50 stands for zero in the data rows.
Some points, each followed by its number:
np.array([59, 31, 54, 39, 60, 70, 28, 51, 58, 63, 60, 62, 78, 33, 51, 38, 57,
          63, 57, 43, 47, 59, 27, 37, 67, 63, 14, 41, 62, 70, 42]) 0
np.array([66, 39, 78, 57, 48, 59, 32, 30, 74, 46, 53, 59, 65, 18, 50, 51, 69,
          62, 58, 58, 50, 63, 43, 27, 57, 59, 36, 60, 44, 70, 51]) 1
np.array([53, 55, 40, 48, 50, 42, 34, 43, 69, 48, 62, 70, 57, 34, 54, 46, 73,
          78, 55, 62, 60, 69, 51, 35, 52, 42, 38, 38, 21, 59, 34]) 2
np.array([57, 30, 32, 44, 54, 56, 71, 34, 29, 64, 50, 53, 9, 59, 7, 67, 53,
          20, 52, 56, 63, 21, 44, 48, 63, 63, 74, 63, 71, 37, 59]) 3
np.array([41, 45, 30, 41, 41, 55, 32, 40, 70, 59, 51, 88, 73, 31, 70, 55, 63,
          59, 39, 56, 61, 59, 48, 31, 49, 54, 28, 41, 58, 66, 21]) 4
np.array([45, 49, 56, 48, 48, 51, 48, 53, 47, 49, 51, 48, 54, 48, 54, 48, 45,
          50, 49, 49, 50, 51, 45, 50, 50, 51, 50, 47, 54, 47, 52]) 5
np.array([60, 43, 79, 51, 62, 57, 56, 48, 39, 50, 45, 21, 44, 50, 36, 44, 41,
          35, 56, 40, 45, 39, 43, 65, 53, 59, 54, 53, 70, 44, 71]) 6
np.array([47, 41, 51, 42, 52, 58, 52, 49, 38, 56, 46, 44, 51, 59, 51, 52, 37,
          32, 50, 38, 47, 42, 44, 57, 49, 56, 52, 52, 78, 48, 55]) 7
np.array([64, 22, 44, 41, 59, 65, 53, 44, 51, 64, 54, 59, 41, 42, 30, 59, 50,
          39, 63, 56, 50, 43, 36, 32, 61, 68, 56, 70, 70, 54, 48]) 8
np.array([52, 32, 49, 45, 44, 65, 46, 59, 69, 55, 37, 69, 71, 37, 71, 54, 39,
          58, 52, 55, 34, 62, 53, 32, 42, 63, 43, 74, 63, 61, 33]) 9
np.array([48, 43, 40, 45, 50, 57, 46, 52, 52, 53, 43, 64, 57, 53, 59, 57, 40,
          47, 49, 44, 46, 54, 53, 44, 43, 53, 49, 59, 65, 55, 40]) 10
np.array([41, 98, 79, 67, 50, 24, 31, 44, 52, 27, 61, 24, 72, 46, 66, 28, 71,
          71, 38, 34, 64, 58, 49, 82, 53, 24, 30, 0, 8, 49, 71]) 11
np.array([62, 28, 57, 47, 55, 66, 55, 49, 46, 57, 46, 44, 41, 50, 36, 52, 44,
          37, 61, 51, 42, 44, 43, 43, 55, 64, 55, 69, 73, 52, 54]) 12
np.array([42, 54, 36, 48, 51, 47, 60, 62, 44, 51, 46, 46, 50, 64, 57, 49, 38,
          45, 42, 43, 45, 41, 50, 63, 43, 45, 49, 42, 54, 44, 52]) 13
np.array([53, 22, 50, 33, 54, 72, 35, 55, 55, 64, 53, 67, 70, 36, 55, 46, 46,
          54, 63, 49, 46, 56, 35, 33, 63, 65, 31, 54, 74, 63, 39]) 14
np.array([50, 51, 46, 54, 45, 45, 68, 65, 47, 48, 39, 40, 34, 64, 47, 58, 34,
          43, 50, 56, 39, 45, 67, 54, 34, 49, 75, 69, 48, 40, 52]) 15
np.array([59, 35, 53, 49, 54, 60, 43, 59, 63, 49, 44, 57, 60, 44, 60, 53, 40,
          64, 58, 53, 34, 65, 51, 35, 42, 56, 47, 69, 50, 58, 40]) 16
np.array([48, 43, 34, 47, 52, 46, 63, 47, 42, 58, 58, 55, 35, 55, 30, 51, 57,
          43, 52, 57, 61, 38, 43, 47, 60, 54, 59, 46, 47, 44, 49]) 17
np.array([56, 54, 42, 56, 49, 42, 55, 46, 57, 44, 54, 58, 35, 51, 43, 57, 56,
          60, 54, 61, 54, 52, 60, 40, 48, 43, 61, 59, 30, 49, 46]) 18
np.array([47, 60, 50, 47, 51, 46, 53, 47, 37, 54, 53, 44, 43, 56, 45, 47, 49,
          36, 39, 44, 59, 38, 45, 67, 52, 46, 50, 36, 58, 42, 59]) 19
np.array([51, 32, 40, 35, 58, 71, 34, 53, 53, 62, 51, 69, 72, 39, 58, 48, 45,
          55, 54, 45, 45, 59, 38, 34, 57, 63, 31, 51, 74, 65, 33]) 20
np.array([54, 51, 60, 55, 56, 52, 58, 50, 39, 41, 49, 34, 36, 58, 39, 49, 48,
          44, 53, 48, 48, 42, 52, 63, 52, 48, 53, 48, 53, 47, 61]) 21
np.array([43, 54, 34, 57, 43, 39, 73, 59, 29, 49, 39, 40, 25, 80, 39, 59, 33,
          25, 40, 48, 46, 29, 60, 70, 40, 48, 69, 53, 54, 37, 57]) 22
np.array([45, 44, 39, 46, 46, 52, 50, 64, 61, 55, 41, 64, 63, 48, 68, 52, 45,
          59, 45, 51, 42, 58, 59, 45, 43, 51, 47, 59, 53, 55, 33]) 23
np.array([51, 55, 50, 51, 48, 44, 61, 41, 38, 52, 49, 37, 28, 56, 33, 53, 57,
          35, 43, 54, 58, 36, 50, 65, 48, 49, 70, 49, 47, 42, 59]) 24
np.array([52, 44, 66, 50, 58, 48, 53, 37, 43, 48, 66, 40, 43, 45, 31, 43, 57,
          44, 54, 44, 60, 40, 33, 53, 68, 53, 45, 42, 50, 45, 68]) 25
np.array([45, 62, 43, 52, 44, 41, 60, 73, 47, 49, 43, 38, 53, 68, 61, 46, 36,
          47, 42, 47, 38, 44, 61, 69, 34, 39, 53, 47, 45, 42, 51]) 26
np.array([41, 65, 50, 58, 44, 38, 63, 77, 49, 47, 38, 29, 61, 69, 68, 43, 28,
          53, 44, 46, 31, 49, 61, 73, 30, 38, 52, 52, 37, 39, 55]) 27
np.array([53, 33, 54, 44, 44, 69, 44, 45, 57, 56, 44, 61, 60, 34, 53, 53, 51,
          43, 48, 57, 50, 48, 46, 39, 54, 65, 39, 60, 75, 59, 42]) 28
np.array([61, 26, 40, 34, 56, 66, 38, 44, 70, 60, 52, 78, 66, 28, 60, 55, 52,
          61, 55, 56, 49, 61, 40, 24, 53, 62, 42, 63, 61, 61, 32]) 29
np.array([36, 47, 15, 37, 47, 52, 45, 58, 51, 48, 53, 85, 55, 61, 59, 59, 54,
          63, 46, 46, 58, 50, 59, 40, 55, 44, 43, 57, 51, 52, 27]) 30
np.array([52, 66, 68, 56, 52, 43, 31, 44, 68, 45, 55, 49, 69, 40, 64, 45, 55,
          73, 54, 51, 49, 73, 50, 38, 45, 42, 42, 51, 30, 53, 50]) 31
np.array([53, 46, 57, 60, 50, 47, 58, 56, 41, 42, 52, 43, 27, 63, 32, 56, 47,
          44, 60, 49, 50, 44, 63, 50, 54, 45, 68, 74, 44, 40, 58]) 32
np.array([46, 51, 41, 47, 54, 49, 61, 43, 24, 57, 47, 35, 32, 71, 32, 50, 47,
          28, 45, 41, 54, 24, 41, 73, 54, 52, 53, 34, 66, 44, 63]) 33
np.array([65, 36, 56, 54, 54, 54, 49, 33, 61, 53, 55, 55, 38, 35, 34, 56, 67,
          56, 64, 65, 54, 58, 51, 29, 57, 57, 60, 66, 41, 59, 48]) 34
np.array([54, 32, 43, 47, 45, 53, 63, 57, 49, 59, 42, 52, 34, 53, 39, 58, 37,
          38, 58, 58, 43, 43, 56, 42, 50, 57, 70, 78, 66, 45, 44]) 35
np.array([56, 51, 56, 56, 55, 52, 61, 46, 37, 42, 48, 36, 32, 60, 34, 50, 49,
          39, 51, 50, 49, 38, 51, 61, 51, 51, 58, 46, 54, 45, 63]) 36
np.array([50, 50, 52, 51, 41, 49, 49, 50, 62, 53, 50, 58, 64, 40, 54, 48, 57,
          55, 46, 63, 49, 58, 54, 40, 45, 52, 44, 57, 42, 55, 39]) 37
np.array([59, 61, 69, 58, 52, 50, 48, 58, 53, 38, 46, 32, 56, 51, 60, 46, 37,
          59, 52, 43, 36, 57, 57, 59, 41, 41, 58, 58, 37, 49, 62]) 38
np.array([40, 59, 52, 51, 43, 43, 46, 39, 51, 54, 60, 55, 52, 43, 47, 46, 70,
          45, 38, 53, 64, 46, 43, 53, 53, 46, 41, 29, 44, 51, 49]) 39
np.array([42, 57, 50, 48, 46, 49, 50, 56, 50, 50, 43, 50, 58, 51, 64, 52, 40,
          48, 47, 47, 48, 54, 59, 53, 41, 49, 53, 53, 59, 52, 45]) 40
np.array([47, 47, 48, 45, 52, 58, 58, 58, 33, 56, 47, 41, 49, 58, 50, 51, 32,
          30, 48, 38, 44, 36, 46, 57, 49, 55, 54, 56, 75, 46, 57]) 41
np.array([40, 63, 40, 46, 47, 47, 38, 64, 63, 47, 47, 62, 71, 52, 78, 51, 42,
          62, 45, 48, 43, 63, 58, 46, 39, 39, 41, 45, 47, 55, 35]) 42
np.array([53, 42, 59, 47, 53, 61, 42, 48, 61, 48, 48, 58, 63, 43, 58, 53, 39,
          56, 57, 52, 40, 64, 46, 32, 47, 58, 46, 64, 62, 51, 46]) 43
np.array([48, 61, 67, 60, 52, 39, 52, 56, 45, 41, 54, 30, 50, 60, 48, 39, 49,
          53, 53, 40, 49, 46, 54, 67, 52, 43, 46, 42, 32, 42, 68]) 44
np.array([28, 63, 32, 42, 46, 37, 64, 66, 28, 60, 50, 44, 47, 75, 52, 44, 40,
          34, 38, 40, 54, 31, 51, 74, 48, 42, 51, 31, 63, 38, 53]) 45
np.array([63, 38, 78, 55, 48, 59, 39, 34, 72, 44, 49, 52, 62, 23, 50, 48, 65,
          62, 57, 56, 51, 63, 45, 36, 55, 58, 38, 62, 45, 63, 55]) 46
np.array([65, 29, 48, 54, 56, 51, 70, 31, 36, 57, 53, 44, 6, 49, 3, 60, 62,
          25, 60, 62, 61, 28, 46, 47, 65, 67, 77, 65, 57, 44, 62]) 47
np.array([48, 47, 70, 51, 50, 54, 57, 54, 33, 52, 43, 25, 50, 63, 46, 43, 35,
          29, 50, 41, 42, 39, 45, 65, 44, 57, 56, 52, 70, 41, 65]) 48
np.array([44, 49, 46, 43, 49, 54, 53, 65, 41, 58, 42, 43, 52, 60, 56, 47, 41,
          43, 43, 42, 42, 44, 48, 62, 45, 49, 48, 41, 65, 48, 50]) 49
np.array([55, 35, 28, 44, 54, 53, 59, 43, 45, 58, 55, 60, 31, 54, 29, 61, 53,
          39, 51, 58, 56, 40, 45, 41, 56, 56, 62, 62, 54, 47, 45]) 50
np.array([52, 47, 32, 42, 55, 51, 50, 54, 45, 63, 40, 50, 53, 56, 51, 48, 49,
          46, 48, 47, 49, 46, 54, 59, 44, 56, 50, 48, 62, 53, 43]) 51
np.array([56, 46, 65, 56, 47, 57, 50, 48, 53, 43, 39, 41, 55, 46, 55, 53, 39,
          43, 56, 50, 42, 54, 57, 49, 44, 59, 52, 62, 65, 54, 53]) 52
np.array([69, 46, 58, 59, 59, 50, 41, 27, 56, 49, 71, 48, 32, 33, 22, 48, 81,
          62, 57, 64, 60, 53, 36, 35, 69, 49, 52, 47, 22, 55, 61]) 53
np.array([53, 50, 42, 51, 53, 48, 56, 38, 45, 51, 53, 51, 36, 48, 34, 53, 59,
          45, 51, 56, 58, 45, 49, 52, 57, 52, 53, 46, 48, 49, 53]) 54
np.array([52, 62, 33, 59, 52, 22, 77, 34, 18, 61, 58, 26, 0, 75, 0, 52, 74,
          27, 45, 59, 74, 18, 46, 77, 64, 39, 75, 24, 29, 34, 78]) 55
np.array([36, 43, 35, 38, 37, 51, 33, 46, 65, 62, 55, 86, 71, 29, 63, 52, 64,
          61, 42, 58, 63, 58, 42, 27, 55, 51, 30, 42, 50, 60, 25]) 56
np.array([48, 60, 55, 57, 56, 44, 56, 42, 39, 36, 57, 39, 40, 58, 39, 45, 55,
          43, 49, 46, 57, 44, 48, 63, 59, 47, 50, 37, 44, 45, 62]) 57
np.array([49, 50, 43, 50, 48, 51, 50, 58, 54, 50, 48, 57, 56, 50, 57, 52, 46,
          54, 49, 53, 44, 56, 53, 43, 44, 51, 49, 54, 50, 56, 41]) 58
np.array([55, 46, 52, 45, 56, 60, 46, 55, 54, 46, 45, 47, 61, 51, 61, 46, 41,
          54, 52, 39, 38, 54, 46, 50, 46, 57, 39, 45, 62, 59, 51]) 59
np.array([37, 69, 34, 46, 52, 33, 45, 42, 36, 58, 68, 56, 40, 52, 37, 42, 70,
          43, 37, 48, 76, 36, 42, 59, 64, 42, 43, 16, 41, 45, 53]) 60
np.array([53, 64, 62, 58, 53, 42, 40, 35, 53, 50, 61, 48, 48, 42, 44, 45, 67,
          59, 53, 50, 66, 55, 45, 51, 60, 42, 45, 36, 29, 52, 58]) 61
np.array([38, 51, 26, 40, 52, 46, 53, 47, 39, 58, 56, 62, 51, 57, 45, 50, 52,
          41, 41, 48, 60, 39, 41, 51, 56, 52, 46, 35, 60, 44, 45]) 62
np.array([52, 61, 66, 50, 55, 50, 36, 44, 53, 41, 51, 42, 70, 41, 64, 41, 50,
          61, 49, 43, 50, 58, 44, 55, 52, 48, 34, 34, 48, 58, 55]) 63
np.array([37, 73, 55, 47, 47, 44, 38, 64, 56, 38, 45, 47, 81, 56, 89, 39, 38,
          65, 42, 36, 45, 64, 60, 64, 34, 39, 34, 37, 46, 51, 46]) 64
np.array([56, 49, 61, 53, 56, 46, 55, 44, 48, 53, 52, 40, 44, 47, 37, 45, 55,
          42, 52, 55, 52, 46, 46, 49, 53, 56, 55, 52, 48, 47, 56]) 65
np.array([50, 53, 67, 57, 46, 50, 57, 63, 50, 44, 41, 32, 59, 53, 60, 47, 34,
          48, 50, 53, 34, 53, 58, 55, 34, 51, 53, 63, 53, 46, 54]) 66
np.array([32, 51, 7, 32, 42, 49, 48, 70, 51, 68, 43, 74, 68, 61, 73, 53, 45,
          58, 39, 47, 50, 53, 50, 46, 38, 45, 41, 38, 63, 51, 23]) 67
np.array([53, 44, 39, 56, 44, 46, 67, 67, 49, 52, 37, 44, 30, 68, 46, 58, 32,
          46, 57, 57, 35, 43, 71, 51, 36, 46, 76, 76, 46, 39, 50]) 68
np.array([45, 51, 68, 49, 51, 53, 41, 58, 56, 43, 51, 48, 74, 42, 69, 40, 45,
          59, 50, 44, 45, 62, 44, 49, 50, 51, 31, 41, 50, 57, 49]) 69
np.array([53, 75, 64, 69, 49, 26, 55, 44, 43, 42, 59, 24, 35, 57, 33, 42, 67,
          52, 46, 54, 61, 46, 55, 69, 52, 35, 59, 32, 12, 40, 68]) 70
np.array([47, 58, 57, 58, 52, 46, 59, 45, 37, 39, 58, 37, 36, 60, 40, 47, 53,
          42, 44, 48, 56, 39, 44, 62, 59, 44, 50, 36, 45, 42, 66]) 71
np.array([53, 47, 62, 54, 44, 52, 45, 46, 63, 52, 47, 56, 61, 37, 55, 49, 59,
          58, 50, 53, 50, 58, 53, 43, 46, 55, 45, 58, 45, 58, 43]) 72
np.array([63, 48, 94, 59, 56, 58, 44, 51, 50, 42, 49, 25, 60, 39, 54, 41, 42,
          49, 63, 41, 38, 56, 45, 60, 53, 56, 42, 54, 57, 51, 69]) 73
np.array([44, 65, 66, 60, 48, 31, 51, 50, 49, 42, 57, 40, 48, 51, 49, 40, 54,
          51, 50, 48, 57, 50, 51, 57, 48, 40, 48, 38, 33, 40, 60]) 74
np.array([60, 44, 60, 57, 48, 52, 63, 45, 53, 46, 42, 38, 40, 45, 38, 57, 50,
          47, 52, 60, 43, 48, 58, 49, 44, 57, 63, 71, 48, 49, 56]) 75
np.array([66, 40, 55, 50, 56, 61, 52, 50, 54, 49, 47, 49, 42, 44, 42, 58, 46,
          49, 58, 57, 41, 53, 52, 37, 49, 59, 64, 73, 58, 50, 49]) 76
np.array([46, 55, 59, 52, 48, 46, 53, 63, 47, 49, 44, 43, 59, 54, 58, 49, 36,
          48, 49, 46, 38, 55, 55, 57, 40, 49, 54, 55, 58, 45, 53]) 77
np.array([50, 64, 53, 60, 40, 38, 52, 66, 69, 39, 39, 49, 52, 50, 72, 57, 42,
          71, 51, 61, 36, 66, 71, 47, 29, 36, 64, 64, 26, 52, 43]) 78
np.array([42, 61, 32, 51, 50, 39, 57, 60, 50, 44, 54, 50, 44, 58, 55, 52, 50,
          56, 46, 56, 51, 50, 53, 55, 46, 38, 54, 42, 34, 45, 43]) 79
np.array([52, 63, 59, 62, 50, 38, 52, 60, 58, 39, 48, 41, 51, 51, 54, 41, 49,
          66, 51, 51, 43, 62, 67, 53, 41, 39, 52, 48, 21, 51, 51]) 80
np.array([50, 53, 41, 50, 48, 46, 35, 50, 65, 53, 62, 73, 60, 33, 57, 43, 71,
          75, 53, 61, 58, 66, 44, 30, 62, 44, 36, 41, 25, 59, 36]) 81
np.array([62, 30, 55, 47, 56, 63, 62, 49, 41, 58, 43, 37, 39, 51, 34, 51, 44,
          37, 57, 49, 41, 42, 44, 52, 51, 66, 60, 66, 74, 48, 58]) 82
np.array([56, 58, 51, 61, 46, 40, 59, 65, 50, 45, 47, 35, 43, 59, 46, 46, 48,
          56, 56, 55, 37, 51, 60, 58, 40, 41, 58, 55, 25, 46, 53]) 83
np.array([57, 52, 45, 53, 50, 49, 54, 45, 53, 42, 48, 52, 43, 49, 45, 55, 53,
          54, 50, 56, 46, 52, 56, 49, 50, 47, 55, 53, 45, 52, 49]) 84
New points follow, each followed by the number of its nearest point above by angle.
np.array([60, 53, 62, 58, 55, 49, 51, 43, 54, 45, 54, 40, 39, 45, 38, 49, 62,
          56, 53, 54, 51, 51, 51, 48, 53, 48, 57, 54, 33, 52, 59]) -> 53
np.array([45, 59, 68, 52, 45, 52, 43, 46, 41, 49, 54, 42, 67, 47, 59, 37, 56,
          39, 41, 38, 54, 47, 41, 64, 54, 49, 28, 31, 62, 51, 63]) -> 63
np.array([53, 36, 47, 47, 46, 60, 58, 60, 48, 55, 43, 52, 46, 54, 52, 55, 40,
          42, 53, 53, 42, 50, 51, 44, 44, 55, 58, 63, 61, 50, 46]) -> 35
np.array([20, 65, 18, 40, 47, 39, 51, 68, 44, 50, 47, 67, 70, 67, 79, 45, 39,
          59, 33, 37, 50, 50, 55, 64, 40, 40, 34, 25, 53, 45, 31]) -> 67
np.array([47, 58, 45, 58, 47, 38, 60, 64, 51, 50, 46, 41, 39, 60, 52, 54, 47,
          55, 48, 55, 48, 46, 63, 60, 40, 40, 61, 55, 29, 42, 53]) -> 83
np.array([43, 50, 37, 53, 47, 39, 55, 51, 55, 39, 60, 65, 41, 59, 44, 51, 60,
          63, 51, 59, 58, 57, 58, 39, 56, 39, 54, 56, 25, 46, 40]) -> 18
np.array([66, 33, 52, 49, 55, 67, 45, 56, 67, 52, 43, 53, 66, 38, 63, 54, 39,
          67, 65, 53, 30, 64, 52, 36, 45, 60, 51, 78, 56, 60, 42]) -> 16
np.array([39, 50, 22, 40, 49, 54, 38, 53, 50, 41, 57, 84, 56, 51, 62, 59, 60,
          65, 44, 46, 55, 61, 57, 36, 57, 43, 35, 53, 48, 57, 26]) -> 30
np.array([58, 40, 46, 52, 52, 54, 52, 50, 58, 49, 46, 55, 44, 48, 45, 57, 50,
          52, 59, 55, 45, 55, 58, 39, 50, 56, 58, 69, 49, 53, 49]) -> 76
np.array([60, 48, 53, 55, 56, 48, 50, 40, 48, 49, 52, 40, 39, 49, 34, 49, 61,
          56, 55, 53, 52, 48, 47, 53, 54, 48, 56, 46, 37, 51, 60]) -> 53
np.array([35, 58, 39, 41, 46, 48, 40, 62, 58, 50, 53, 66, 67, 47, 75, 48, 47,
          64, 47, 49, 50, 62, 51, 43, 42, 42, 39, 40, 47, 52, 31]) -> 42
np.array([61, 43, 62, 54, 55, 52, 43, 60, 70, 46, 44, 49, 59, 38, 60, 51, 48,
          72, 68, 49, 37, 70, 59, 37, 45, 52, 49, 70, 39, 62, 44]) -> 16
np.array([37, 47, 14, 40, 48, 52, 48, 57, 50, 49, 53, 80, 49, 57, 58, 61, 54,
          58, 45, 50, 59, 54, 63, 38, 57, 46, 48, 57, 49, 54, 25]) -> 30
np.array([54, 64, 64, 58, 53, 41, 42, 31, 49, 48, 65, 45, 50, 40, 40, 44, 71,
          59, 53, 50, 62, 55, 44, 51, 58, 44, 47, 35, 26, 52, 63]) -> 61
np.array([41, 62, 47, 49, 34, 46, 43, 32, 48, 60, 56, 59, 53, 45, 48, 48, 71,
          38, 35, 56, 70, 44, 46, 52, 51, 45, 41, 26, 45, 51, 49]) -> 39
np.array([37, 56, 37, 46, 44, 47, 42, 63, 57, 55, 47, 66, 70, 53, 73, 46, 43,
          63, 46, 50, 45, 62, 53, 42, 47, 44, 43, 50, 47, 52, 35]) -> 42
np.array([57, 49, 67, 49, 58, 56, 47, 37, 39, 46, 52, 33, 48, 48, 38, 46, 50,
          38, 50, 43, 54, 40, 43, 62, 58, 56, 47, 43, 64, 48, 65]) -> 6
np.array([37, 74, 43, 53, 32, 33, 54, 51, 53, 46, 48, 53, 52, 55, 58, 48, 58,
          48, 30, 56, 59, 45, 61, 63, 40, 35, 45, 33, 34, 43, 45]) -> 79
np.array([52, 36, 4, 40, 47, 53, 64, 46, 37, 67, 42, 74, 20, 59, 30, 71, 50,
          30, 47, 57, 61, 34, 56, 41, 54, 58, 74, 63, 71, 44, 38]) -> 50
np.array([68, 34, 77, 50, 53, 72, 51, 57, 54, 44, 33, 35, 56, 40, 55, 54, 29,
          48, 63, 45, 26, 61, 57, 46, 41, 67, 57, 83, 73, 56, 53]) -> 52
np.array([53, 66, 66, 59, 48, 44, 28, 49, 66, 44, 57, 50, 68, 38, 73, 43, 59,
          70, 49, 48, 51, 69, 52, 50, 48, 40, 34, 39, 26, 58, 49]) -> 31
np.array([49, 52, 44, 59, 43, 39, 81, 42, 24, 54, 51, 34, 0, 68, 11, 63, 50,
          14, 41, 62, 63, 17, 50, 67, 52, 51, 84, 52, 57, 27, 68]) -> 24
np.array([40, 41, 33, 32, 47, 61, 39, 59, 49, 65, 43, 70, 64, 53, 66, 56, 35,
          52, 51, 47, 51, 62, 50, 38, 40, 53, 51, 60, 76, 52, 28]) -> 10
np.array([58, 24, 43, 40, 57, 64, 53, 40, 51, 61, 51, 58, 37, 42, 34, 58, 52,
          39, 58, 59, 53, 44, 43, 35, 59, 64, 60, 65, 73, 53, 45]) -> 8
np.array([60, 49, 84, 55, 58, 58, 46, 48, 49, 41, 45, 23, 55, 49, 55, 43, 40,
          44, 60, 35, 39, 49, 45, 62, 50, 56, 47, 55, 62, 51, 70]) -> 73
np.array([66, 22, 40, 46, 55, 68, 54, 37, 52, 58, 48, 58, 31, 42, 31, 64, 59,
          47, 59, 60, 52, 47, 47, 32, 59, 66, 62, 71, 65, 59, 47]) -> 8
np.array([40, 58, 35, 54, 48, 42, 54, 59, 50, 40, 47, 53, 51, 60, 57, 48, 46,
          57, 44, 51, 44, 50, 56, 51, 42, 43, 51, 40, 38, 45, 44]) -> 79
np.array([54, 33, 38, 40, 51, 64, 34, 41, 70, 55, 50, 79, 62, 27, 60, 59, 58,
          63, 54, 57, 51, 66, 48, 21, 51, 58, 42, 62, 59, 66, 28]) -> 29
np.array([38, 62, 62, 49, 47, 47, 37, 68, 57, 40, 46, 44, 85, 53, 84, 36, 31,
          62, 46, 31, 36, 63, 50, 57, 35, 42, 28, 41, 47, 51, 45]) -> 64
np.array([54, 47, 62, 50, 54, 54, 43, 33, 45, 53, 55, 44, 52, 43, 41, 44, 64,
          45, 51, 47, 59, 46, 34, 53, 62, 58, 39, 32, 55, 54, 57]) -> 25
np.array([45, 57, 24, 51, 38, 37, 59, 52, 56, 53, 52, 69, 33, 49, 43, 59, 62,
          56, 44, 71, 60, 51, 65, 40, 47, 41, 63, 51, 28, 48, 35]) -> 18
np.array([57, 62, 56, 65, 44, 40, 60, 57, 52, 36, 43, 39, 35, 60, 51, 53, 44,
          50, 52, 55, 41, 47, 63, 55, 38, 40, 66, 59, 29, 41, 58]) -> 83
np.array([51, 44, 59, 48, 50, 58, 42, 47, 57, 51, 47, 60, 63, 45, 59, 52, 41,
          56, 59, 50, 44, 63, 47, 35, 48, 54, 47, 59, 60, 55, 45]) -> 43
np.array([57, 49, 68, 53, 52, 56, 51, 35, 41, 46, 47, 33, 41, 48, 41, 51, 50,
          35, 53, 44, 50, 43, 45, 58, 54, 57, 57, 50, 62, 49, 66]) -> 6
np.array([42, 62, 34, 55, 45, 42, 77, 64, 23, 49, 39, 32, 20, 82, 35, 58, 32,
          25, 40, 49, 46, 28, 62, 71, 38, 41, 74, 50, 56, 33, 60]) -> 22
np.array([58, 22, 45, 38, 58, 68, 51, 32, 41, 59, 52, 58, 34, 45, 24, 60, 55,
          29, 59, 52, 56, 38, 34, 34, 68, 70, 58, 60, 86, 55, 49]) -> 8
np.array([56, 32, 46, 47, 53, 59, 53, 45, 51, 56, 51, 60, 41, 44, 39, 55, 51,
          45, 58, 59, 47, 48, 43, 34, 56, 60, 53, 60, 59, 53, 46]) -> 8
np.array([45, 43, 41, 41, 50, 58, 58, 47, 28, 62, 50, 47, 41, 60, 35, 50, 46,
          28, 46, 46, 57, 32, 37, 62, 58, 59, 49, 39, 74, 44, 58]) -> 33
np.array([49, 43, 14, 46, 50, 46, 61, 51, 45, 46, 49, 70, 25, 65, 34, 65, 50,
          47, 47, 61, 53, 44, 66, 35, 49, 48, 68, 72, 45, 46, 34]) -> 50
np.array([37, 59, 30, 47, 51, 36, 51, 38, 41, 59, 65, 57, 38, 55, 37, 47, 69,
          49, 41, 49, 73, 34, 32, 59, 64, 38, 44, 15, 36, 45, 56]) -> 60
np.array([51, 47, 60, 42, 58, 56, 43, 32, 46, 57, 61, 50, 58, 41, 43, 42, 65,
          46, 47, 45, 59, 42, 24, 56, 68, 55, 33, 31, 60, 55, 63]) -> 25
np.array([52, 52, 58, 56, 44, 50, 55, 59, 52, 45, 38, 39, 51, 54, 62, 51, 40,
          49, 50, 50, 38, 51, 64, 59, 35, 50, 57, 62, 51, 49, 49]) -> 66
np.array([50, 40, 64, 55, 54, 52, 62, 55, 40, 37, 46, 41, 32, 67, 38, 57, 42,
          46, 57, 44, 43, 43, 63, 54, 51, 49, 67, 82, 54, 40, 60]) -> 32
np.array([46, 42, 34, 35, 48, 61, 42, 61, 54, 61, 41, 66, 62, 53, 66, 59, 32,
          52, 53, 48, 44, 60, 53, 35, 38, 52, 54, 65, 72, 48, 31]) -> 10
np.array([28, 87, 66, 53, 47, 29, 39, 45, 34, 44, 59, 34, 66, 57, 65, 32, 55,
          48, 38, 32, 65, 51, 46, 78, 48, 34, 38, 7, 40, 39, 68]) -> 11
np.array([55, 51, 65, 50, 55, 50, 41, 29, 46, 48, 55, 48, 52, 39, 43, 45, 62,
          48, 54, 44, 64, 47, 39, 50, 63, 53, 42, 37, 53, 54, 60]) -> 25
np.array([51, 50, 65, 49, 54, 58, 61, 53, 30, 51, 40, 24, 46, 60, 44, 47, 37,
          25, 47, 38, 43, 37, 45, 73, 44, 59, 57, 48, 77, 44, 67]) -> 48
np.array([60, 44, 62, 48, 58, 60, 48, 26, 36, 51, 57, 39, 36, 45, 29, 49, 60,
          33, 52, 47, 61, 36, 34, 55, 69, 60, 50, 42, 67, 50, 67]) -> 25
np.array([32, 55, 0, 33, 34, 45, 48, 70, 50, 66, 44, 82, 64, 64, 70, 53, 43,
          54, 30, 52, 48, 48, 51, 45, 37, 43, 42, 35, 55, 49, 20]) -> 67
np.array([54, 42, 31, 49, 49, 53, 55, 45, 45, 57, 50, 60, 30, 55, 37, 62, 51,
          39, 47, 59, 52, 42, 50, 42, 52, 54, 66, 60, 56, 47, 42]) -> 50
np.array([58, 36, 55, 43, 58, 67, 29, 51, 61, 55, 54, 60, 75, 34, 54, 39, 53,
          63, 59, 46, 45, 62, 37, 36, 59, 59, 24, 43, 59, 65, 41]) -> 0
np.array([55, 53, 69, 55, 52, 52, 52, 39, 44, 45, 51, 31, 48, 50, 45, 47, 49,
          40, 52, 45, 53, 45, 46, 62, 53, 53, 50, 48, 54, 47, 70]) -> 6
np.array([59, 52, 70, 54, 59, 49, 44, 47, 53, 49, 49, 31, 60, 44, 48, 43, 53,
          52, 55, 44, 47, 53, 44, 56, 50, 55, 41, 45, 48, 53, 62]) -> 73
